Where one turn sends some rows of the set: a few examples, then the rows asked
q_953: [-17   2 -17   8  33 -18 -17  -6 -17 -41  27  22   5  12  -8 -42  -9]
q_76: [  1   6 -13   9  36 -32 -26  -2 -24 -22  21 -10 -17  13  15 -11  -3]
q_666: [ -1  -6 -28  18  22 -23  -5  17   7 -42  29 -22  -3  20  10  12   3]
q_117: [ -4   2   5 -17  32   1 -30  18 -34 -11   3 -14   7   6  13  -4 -17]
q_976: [-15 -18 -20  28  23  -2  13 -15   0 -54  31 -13  18  -3  -3 -12  -3]
q_280: [-13 -15   3  -3  14   8  -8  -9 -42 -33  -3  -1  26 -10  -5 -24 -12]
q_14: [ -1  39 -15  22 -34  15  35   6  28  17  -4   2 -35  -9 -17 -29  22]
q_324: [ -4  16  -8   5 -19  12  20 -14  53 -18  -2  35 -42  17  -7  -7  21]
q_764: [-11 -17 -25 -14  24  20   0  15   0 -42  15  -4  39  23 -18 -24 -14]
q_703: [  7  21 -34  29 -25  -3   4   1  69 -18  -1   0 -23  -9 -22 -20  32]
q_48: [ -7   5   2   8 -10  37 -15  36  61   8  -6  -6  30 -27 -30  -8  30]
q_328: [  7 -19  22  16  12 -11 -21 -20  11  25   4  28  -3   6 -28 -13  65]
q_641: [  2  33   7 -19   7  38 -27  -9  22  31 -26   0  -8 -29 -20 -39   4]
q_558: [  0  40  -6   6 -12  37  30  -4  21  39  -6  -9 -28 -14 -18 -34  10]
q_796: [ -5  -7 -12 -10  18  11  -8  37  -1 -32  11 -27  18  15  10  15 -14]
q_897: [  6  13  -6  24   2  -4  -3  20  15  51  14   6   3   0 -43 -41  58]
q_937: [ 13  16 -10  27  12 -23 -35 -24  21  24  -1   6 -17 -19 -29 -43  50]
q_162: [-12 -20  29  13  11  28  -4  15  46  13  18  20  23  -5 -23  13  49]
q_399: [  2  17  11 -31   8  46   6 -26  29  18 -17  20 -27  13 -12 -17   4]
q_209: [-10  17   3  26   0  17   3  42  34  42  24   8  15 -11 -37 -27  47]

q_764 turns into q_976
q_703 turns into q_937
Where do these go?
q_117 turns into q_796
q_324 turns into q_328
q_14 turns into q_897

Where one turn sends some rows of the set: a few examples, then the rows asked
q_992: [ 33 -24  36   7 -11   1 -48   5  22 -20 -26  25 -25  -7 -13   5   7  37
  -9   8  -3 -25   3]
q_440: [-10 -17   2 -20  28   7  -2  46  17   1 -16   5 -19  -2 -47   7  -4 -39
 -11  37 -11   6   8]
q_738: [  7   5  -5   5  58 -13  14   4 -17  27  15  15 -32  -8   4  12 -11 -11
 -20   6 -29  -8 -31]
q_278: [ 29  -8  -2  21   1 -31  -6 -15   1   4 -22  29   3 -28  17  14   9 -34
  13 -27 -16  -1 -15]
q_99: [ 30 -27  27   9 -20   0 -58  14  25 -16 -26  23 -19  -5 -14  11  13  30
  -5   7   5 -17  -1]
q_148: [-10   2  29  10 -17  27  35  31   4   6  22   6   2  -7  46 -13 -33  17
  19  -8  -3 -18  19]
q_272: [-20 -18  -5  20  -6   1  -9  41  18  20 -15  -8 -33  42 -15  -4  -5  -9
  -7  43 -37  13  18]
q_945: [ 33  -9  -5  19   2 -28   0  -8   1   6 -23  15   5 -30   2  15  15 -34
  25 -32 -19   4  -1]
q_56: [-24  -7  35   7 -12  18  35  41   3  13  21  -2   6  -2  40 -17 -31  10
  14  -6 -13 -15  13]
q_412: [  5  -6 -34   0  16   4  -4  55  10   0  62  -6  -4  -3 -12  -3  19 -20
 -20  35  27   2   5]
q_605: [ 14  -7 -40   2  27  12   1 -13 -12 -23  -7 -39  -3  15  19 -29  34 -10
  -8   3  16 -19  39]
q_123: [ 29 -33  29  11 -14   3 -56  13  26 -20 -21  23 -20 -13 -17   9  17  32
  -6  14   1 -15   0]
q_639: [ 23  -2 -44  -1  26   4  14  -6  -9 -27  -1 -39 -10   9  25 -24  41  -9
 -11  -1  13 -17  32]
q_865: [ 15   2  -3   9  21  -7  10  70  25 -51  28 -37 -33 -16   1   8  -5   0
   7   1  20  -8   1]
q_524: [ 18  -5 -13  10 -27  34 -26   3  -4   3  41 -18  12   4  -3  40  31  18
  -5 -20   7  21  12]
q_251: [-34 -11  -6  -4  30 -15  36 -11  13 -22  22  13 -23  18 -25   1   1  32
  -5 -21  40 -10  12]
q_609: [ -9 -13 -10 -23  51  18   3  25  10  -8   1  -6  -6 -21 -43  18   0 -28
 -10  29 -15  10  -1]
q_755: [ 21 -12   3  -6  -6 -25   8  42 -12  28  14 -17 -48 -27  33  24   1  17
  -2  10  -6  23 -31]
q_84: [ 30  -1 -17  11 -33 -17  -2   4 -12 -17 -37  14   4 -20   6  11  32 -15
  22 -32   3 -20  17]
q_753: [-25 -17 -12  -4  28  -5  30 -15  18 -10  22   8 -17  19 -24  10   4  38
  -9 -21  43  -5  29]
q_932: [-26 -11   9  -3   1   0  29  -2  30 -27  33   0 -23  33   5 -24  10   4
  -2 -20  53 -12  12]
q_200: [ -7 -25  -6  33 -28  -6 -19  39  33  15  -9  -5 -42  18  13 -23 -10  21
   3  25 -35  10  29]
q_618: [  1  -4  29   8 -35 -10  -8  47   8   7  29  -6 -31  10  38 -18 -12 -14
  18  17  21   0 -32]
q_250: [-25  -2  27   6 -21   8  35  47  -1  10  28   1  -2   6  40 -15 -35  17
   6  -6 -10  -8  11]
q_754: [-15 -12  13  -3  44 -11 -14  -1 -23  21   4   2   0   0 -23  52 -15  16
 -22   1   1  19  22]
q_915: [ 13 -13 -15   7  39 -23   7 -19 -11  29   8  18 -31 -21  11  -1   5 -27
 -10  -7 -25   1 -27]
q_184: [-30 -19  -1  -8  33 -19  11   0 -13  14  15   6  -6   7 -21  52 -13  27
 -22 -18   3   1  37]
q_864: [ -4  28 -12  15  -4 -10 -21  31 -14   5 -14  20 -24  -2  42 -18   7  29
 -21  24  16  25 -32]
q_827: [ 10 -16 -10  12 -18 -17 -46   1  32 -11  -8  -5 -22 -24  26  15  36  51
 -12 -22   3  16   7]
q_195: [ 16  -5 -42   5  21   7  10  -8  -5 -25   1 -41 -10   4  20 -27  44 -12
  -9  -3  20 -12  35]
q_884: [ 14  -3 -34  16  19  21  -7  -9  -4 -30  -9 -35  -6   7  33 -30  29 -15
  -9   5  13 -16  42]
q_131: [ -9  -1 -12 -16   2 -13 -34  28 -10 -24   2   2   3 -14  -9  34  21  22
 -53 -36  14  21  -3]
q_990: [-20 -19  -3  16  -9   7   3  52  13   9 -16 -15 -37  29 -22 -10 -12 -19
  -6  41 -36   8  17]
q_663: [-25  -4  33   5 -15  11  29  48  -5  15  25   1   5   8  39 -16 -36  15
   4 -12  -4  -5   9]
q_589: [  4  25 -41  -4 -18   9  13  51  -5 -32  22 -22  -1   7 -11 -13  29   3
 -12  -8  23 -16  42]
q_816: [ 27 -21  34  11 -15  18 -47   8  20 -28 -29  16 -34   1  -9   4   1  38
  -8   4   7 -26   7]

q_618 turns into q_589
q_84 turns into q_200
Where do these go?
q_884 turns into q_816
q_755 turns into q_412
q_251 turns into q_945
q_440 turns into q_184
q_864 turns into q_865
q_992 turns into q_56
q_250 turns into q_195
q_754 turns into q_738
q_663 turns into q_639
q_278 turns into q_990

Where one turn sends some rows of the set: a few examples, then the rows asked
q_136: [ 46 -44  20   1 -23 -37  11  -4 -37 -37 -58  36   8 -10  34  -5 -31 -15
  -8  21   7  11 -23   3  19   3  35  -9 -30  23  36]
q_236: [ 11  -4  34 -23   2 -12  -3  10   3 -11  29  18  20   8  30  13  -1  22
 -33   2  22  19 -18 -11  54 -73  53  25 -54   2  14]
q_259: [ 33 -17  25 -12   0  -3   3  20  21 -32 -15  13  -3  -5  23  38  38  -4
  -3  24   5   5  14  29  29 -20  11  34 -84  73 -30]
q_854: [ -7 -16  25 -43  -7 -37  11  11   9  42  -5  -4 -40 -16  19  25   2  26
 -24  30  30  52   3  -4  -5   5  -7  27 -22  -7   1]
q_675: [ 27  18  37  18  18   2 -51   3  -4 -42  18  21 -10  -7  47  15  -9   0
 -21  -2  22  25   0 -36  50   4  23  18 -48  55  20]
q_290: [ 37 -20  19 -15  20 -10  21  -5  -2 -55 -56  14  28   2  29  10 -10  -6
 -32 -37  11  20 -12 -32  23 -17  29  21 -64  45  10]
q_757: [ 32 -29   7   6  14 -23  60   2  15 -23  -5  24 -17   7  35   8 -18  15
  -4 -25  22  30  -4 -10  48 -29  64  30   9  49  26]
q_583: [ 16 -22  47  36 -16  -4  26  -4   9   6  30   2 -17   3  51  25  30  10
   8  20   2  61  12  -7  10  27  40  43 -32  41  27]
q_681: [ 21 -58  45 -52   4  -6  -9  -2  -8 -20  71  15  -9   0  25   9  -9  19
  -6   1  25  18 -19 -17  15 -37  40  15 -16  27  10]
q_128: [ 20 -13   9 -38  11  -1  22   1  15  28 -34  21  -1   1  30  15  -7  22
  26  21  23  25 -25 -10  51  51  52  26 -29 -19   9]
q_509: [ 29   0  -4 -48   0 -20  15  15 -10 -51 -41  13 -14  -2  11  44  -2  12
 -31   9  16  26   3  12 -24  20  -5  17 -52  21  -7]
q_926: [ 10  -8  53   2   6 -10  24 -17  16  14 -29  22 -23   7  35 -29  18  18
 -21   8  41  35  37  -4  35  38  19  60 -29  35  -8]
q_687: [ 14 -21  25 -11  31 -12 -10  11  -5  -2 -45  37 -34 -13   3  -6   2  -2
  -3  29  64  41  -1  29  55  32   7  24 -14  42 -14]
q_510: [ 29 -45  33 -33   6 -26 -11  12   9  -5 -19 -12  -5 -33  45  12   3 -31
 -27   3 -39  -2  -5  11  40  10  -1  33 -70  57 -12]
q_625: [ 21 -63  35   8 -12 -26   0 -40   8 -16  -7  30   8  24  47 -31   7   0
 -18  29  39  28  -9 -14 -26   2  38  37 -39  19  30]
q_741: [ 15 -50  48   6   6 -48  17  24  16 -23 -30  22 -55 -22  58   4  12  29
 -28  43   3  26 -20   8  31   4   2 -22 -34  58  -5]
q_650: [ 31   5   2 -15   5  -6  24 -11  -7 -24   3  17 -41  -4  27  19 -16   7
  -7  -7  31  23  -6   4  -2  38  57  31 -16 -31   3]
q_751: [ 14 -24  17 -42   8 -22  -2   6 -14 -14  -3  19 -26  13  42 -10  -3  41
 -13  23   6  38 -20  11  21 -56  10  11 -70  86 -29]
q_740: [-10 -44  40  -8  -1 -14 -30 -33  37  36  -8  14 -28  -7  19  28  28  18
   7  33  25   9  -4  11 -13   0  30  44 -30  11   5]
q_432: [ 42 -35   3   0   5 -20 -23   5  -3 -17 -15  15  -9  37  65  43   3  -9
  -5  18 -35   2 -48  -4  33   0  26  25 -16  16 -35]
q_668: [ -9 -34  37 -31   9  12   7  38  42  -6   1  21 -31 -16  27  51 -21  -2
  -6  33 -16 -14  -7 -25  26 -15  44  38 -59  20  32]
q_787: [  2   4  35 -24 -21  -3 -11   3  16   7 -50  16 -20  11  36  12  -6   3
  36  55   8  18  -6 -11  77 -17  33  22  -3  30   4]
q_64: [ -3 -46   1 -71  15   2 -22  -3   0  -6   2  24  -7   8  26   6  -1  12
  33  15  56  22 -22   7  62  -1  37  30 -50  56 -14]
q_981: [ -3 -30  25   3  16 -11  -5 -11 -26  18  -4  32   7 -15  30  37 -38 -16
 -28  30   1  57  -8  -1  -8 -39  38  -1 -17  67 -16]
q_985: [ 70 -32  44  10  -7 -22  33  16 -40   2 -16  24   6   7  33   0 -37  34
  -2  23  14  18 -31 -16   3   3  31  -6 -24  67  -1]
q_947: [ 19 -74  14 -20  -6 -26 -14  30   1 -11  23   7  13  21  29  -3 -24   0
 -11  27 -11  11 -51 -36  -2   5  41  20 -66  29  21]
q_861: [ 23 -27  40 -48  15 -28  22   9 -17 -14 -13  31 -33 -31  22  47   5  -9
 -47  18  -2  54  12 -34  33  19  27   3   1   2 -16]

q_128 turns into q_926
q_136 turns into q_259
Where do these go?
q_668 turns into q_757
q_236 turns into q_985
q_861 turns into q_787
q_675 turns into q_981
q_625 turns into q_509
q_290 turns into q_751
q_687 turns into q_740

